(in the rows, 128 means zero)
One hidden turn or mirror swaps the rows below in pairs. Which row is each named row swapped with?
q_649: [126 110 116 106 119 160 122 136 148  99 129 134 144 149 123 125  90 125
 121 106 128 149 110 136 154 110]
q_722: [122 107 116 109 124 140 117 122 108 162 131 131 128 129  88 131 168 108
 121  90 148 148 109 122 111 109]
q_367: [134 114 120 140 127 111 105 117 105 124 100 114 121 119 134 132 133  99
 137 113 101 141 101 132 139 120]
q_10: [110 105 125  89 122 137 136  88  95 122 108 109 143  98  99 108 142 128
 124 122 153 164 107 123 157  92]
q_885: [122 109  94 116 135 139 136 129 112  72 121 123 148  86 140 131 114 102
 123 115 142 152 109 118 152 113]
q_553: [127  99 115 116 155 162 137 118 139 125 116 131 140 112 104 102 101 131
 121 102 171 150 110 134 157 111]
q_879: [114  95 132 114 115 141 140 133 100 154 139 125 139  81 113 134 118 111
 127 128 139 145 107 126 101 111]
q_810: [112 124 115 125 116 139 116 135 112 120 121 143 153 142 109 126  85 123
 153 108 142 185 107 104 150 136]
q_526: [124 103 131 101 120 157 155 137 127 118 109 116 106  98 100 116 132 132
 132 102 155 146 129 127 148  97]
q_397: [126 111 108  99 145 132 130 123 140 160 120 135 169  91  94 141 127  99
 129 114 143 138 116 106 117 106]
q_648: [118 129 144 145  93 147 128 109 128 118 117 115 140  99 117 131 125 106
 140  94 151 141  88 118 146 127]
q_894: [122  88  91 113 133 138 116 135 116 159 113 124 126  90 135 123 137 110
 123 124 131 170 119 118 105 101]
q_816: [123 124 128 125 125 132 119  96 125 166 100 116 123 123 113 121 106 107
 120  98 144 161 120 101 113 111]
q_537: [117 112 120 119 150 151 131 127 134 105 134 141 129 132 106 125  94 101
 128  82 156 129 111 139 120 107]
q_398: [130 105 127 114 133 120 116 116 110  98 104 134 140  78 131 124 120 103
 131 112 145 155 119 132 183 116]
q_693: [121 105 124 101 140 148  99 131 111 137 111 155 143 129 153 133 125  90
 134  77 130 171 116  94 127 127]
q_902: [123 138 126 127  93 139 108 112 125 117 138 121 143 116 110 154 151 109
 140  98 104 158 117 119 135 122]
q_118: [126 113  97 105 133 148 123 118 113 127 135 124 117  71 112 123 143 120
 123  78 140 185 123 139 129 120]
q_503: [120  96 112 104 122 154 110 115 101 156 131 137 105  90 116 137 157 116
 135  97 145 160 100 128 163 109]
q_847: [125 135 153  91 102 140 107 125 126 124 114 130 147 106 112 137 146 109
 161  96 135 153 123 145 123 117]
q_815: [117 104 103 102 124 146 116 146 115 132 120 136 153 138 124 125 187 107
 132 104 138 170 115 114 163 116]
q_596: [113 112 124 110 105 118 106 132 103  90 121 127 159 140  96 131 144 100
 130  79 143 177  97 114 157 112]
q_431: [105  97 104 103 136 142 110 148  85 172 126 135 137  94 107 131 126 124
 134 112 136 177 127 121 140 115]
q_153: [111 107 115  99 124 124 123 140 123 188 109 132 140 127 115 129 141 110
 137 112 124 162 105 116 157 103]
q_498: [113 101 104  99 134 138 129 140 109 168 126 122 149 112 129 135  88 104
 120 101 135 141 130 124 158  96]
q_636: [126 128  88 106 135 131 132 149 107 128  99 134 133 125 141 137 100  80
 119 104 146 150 107 124 123 140]
q_184: [117 110 104 109 142 148 116 119  89 137 128 133 123 154 103 117 157 117
 129  70 134 145  97 121 141 114]
q_350: [125 101 145 107 107 125 127 138 127 127 103 133 149 112 129 126  94 109
 142  87 136 148 114 118 180 128]
q_939: [143 119 114 103 118 139 129 117 123 107 109 150 127 134 137 139 142  83
 148 112 150 143  85 135 131 132]
q_194: [123 113 102 141  84 123 144 117 114 132 104 113 125 103 127 125 149 114
 128 121 140 143 108 119 134 111]
q_531: [125 117  96 116 120 133 118 102 107  72 119 142 131 127 115 131 100 110
 126 116 133 134 120 134 131 111]
q_80: [ 99 110 141 101 127 155 111 118 135 132 114 113 173 143 117 134  96 101
 144 111 138 174  98 113 155 122]
q_568: [141  93 110 111 141 139 138 117 144 133 107 144 116 121 141 130 146 122
 126  89 165 165 105 135 129 135]
q_936: [111 127 101 100 134 131 108 134  96 125 117 141 148 158 125 126 123 106
 136 110 139 193 110 107 138 143]
q_420: [123 113 120 108 123 145 116 152 102  83 108 133 164  94  99 135 143 108
 139 110 123 175 131 118 132 102]
q_600: [101 102 110  98 131 130 123 140 132 157  99 130 143 153 104 108 113 119
 132 107 129 171  91 129 113 110]
q_758: [112  99 107 109 125 133 110 138  92 124 126 135 135  82 114 129 166 113
 133  99 149 134 110 117 107 101]
q_323: [118 115 114 109 126 133 123 129 135  73 135 133 162 100 133 128 144 107
 133  88 136 136 113 111 155 116]
q_530: [103 107 130  83 127 148 133 116 123 119 116 118 161 132  91 109 134 131
 135 118 151 152 103 124 155  80]
q_29: [115 106 101 113 121 111 129 130 130 167 114 130 128 120 135 120 102 111
 123 108 137 121 110 128 128 101]
q_941: [116  99 116  98 133 164 112 120 107 143 127 128 161  99 118 121 153  96
 110  84 122 182 104 124 170 100]
q_161: [117 115 125 112 109 137 130 105 118  76 124 133 125 140 127 129 103 100
 131 104 137 161 109 100 117 116]
q_615: [104 103 106 115 125 131 126 127  90 140 122 113 170 106  91 124 106 117
 115  73 145 177 121 102 153 116]
q_343: [130 141 123 116  94 141 130 146 134 129 129 145 129 128 118 134 108 119
 146 101 119 150 133 119 141 140]
q_255: [144 105 123 120 110 128 114 124 119 119 114 139 111 113 144 138 151  90
 128 111 110 170 112 129 129 144]
q_152: [ 94  86 115 135 125 131 125 124 105 109 112 109 145  96 101 125  99 126
 137 103 136 132 108 137 141  94]
q_689: [ 91 111 131 106 118 140 139 109 109 111 139 116 168 126  95 118 136 135
 129  74 142 153 123 121 145  96]
q_449: [120 116 116  92 138 157 120 127 105  90 112 133 146 140  99 122 118 106
 129  94 132 160 126 135 188 117]
q_667: [ 97  81 118  87 162 144 105 116 114 114 123 120 135 139 105 127 128 128
 130 121 144 144 119 142 147  99]
q_47: [138 132 132  94 113 139 125 113 134 107 114 122 110 127 113 111 159 117
 126 117 116 169 126 122 144 128]
q_638: [137 142 120  97 107 156 125 134 132 127 115 144 132 153 121 126 144 103
 145 112 148 158 124 105 120 134]
q_77: [112  95  91 108 147 133 130 107 125 145 128 108 144 124 106 129 156 105
 115 112 126 173  98 137 110 101]
q_860: [118 103  87 117 126 158 128 115 116 135 123 134 150  97 125 128  79  89
 113  89 152 152  98 114 152 105]
q_787: [112  97 103 110 138 153 105 130  81 126 114 117 155 110 107 140  94 116
 117 131 163 156 107 135 137  99]
q_737: [117  89 122 110 114 109 133 123 117 128 114  98 116 102 120 127 127 102
 107  91 148 147 103 133 168  96]
q_834: [116 100 131  99 153 145 111 112  92 112 106 131 144 123 111 125  98  93
 126 125 124 185 113 151 127 103]
q_794: [117 135  93 132 102 128 143 137 104 132 121 138 133 120 132 145 124 102
 137  93 131 169 103  96 137 144]
q_386: [116 109 128 105 123 154 124 124  96  95 106 124 192 121 132 135 102 105
 131 113 127 160 122 138 126 111]
q_728: [135 116 114 108 119 125 121 107 110 135  96 129 176 128 118 147 150 105
 123 105 134 171 120 136  96 108]
q_339: [122 104 122  84 120 155 155 112 118 120 117 144 136 117 138 134 115 109
 142 112 129 188 104 105 129 150]
q_854: [115  84 121  88 163 133 101 118 120 136 118 127 134 118 106 128 127  93
 114 118 152 149 118 113 142  78]
q_126: [145 129 126  93 131 158 126 141 131 121 144 160 140 124 103 121 135 100
 123 116 127 180 118 116 147 140]

q_10 swaps with q_323
q_834 swaps with q_537
q_553 swaps with q_386
q_118 swaps with q_847
q_397 swaps with q_339
q_902 swaps with q_503
q_568 swaps with q_728
q_854 swaps with q_161
q_794 swaps with q_153

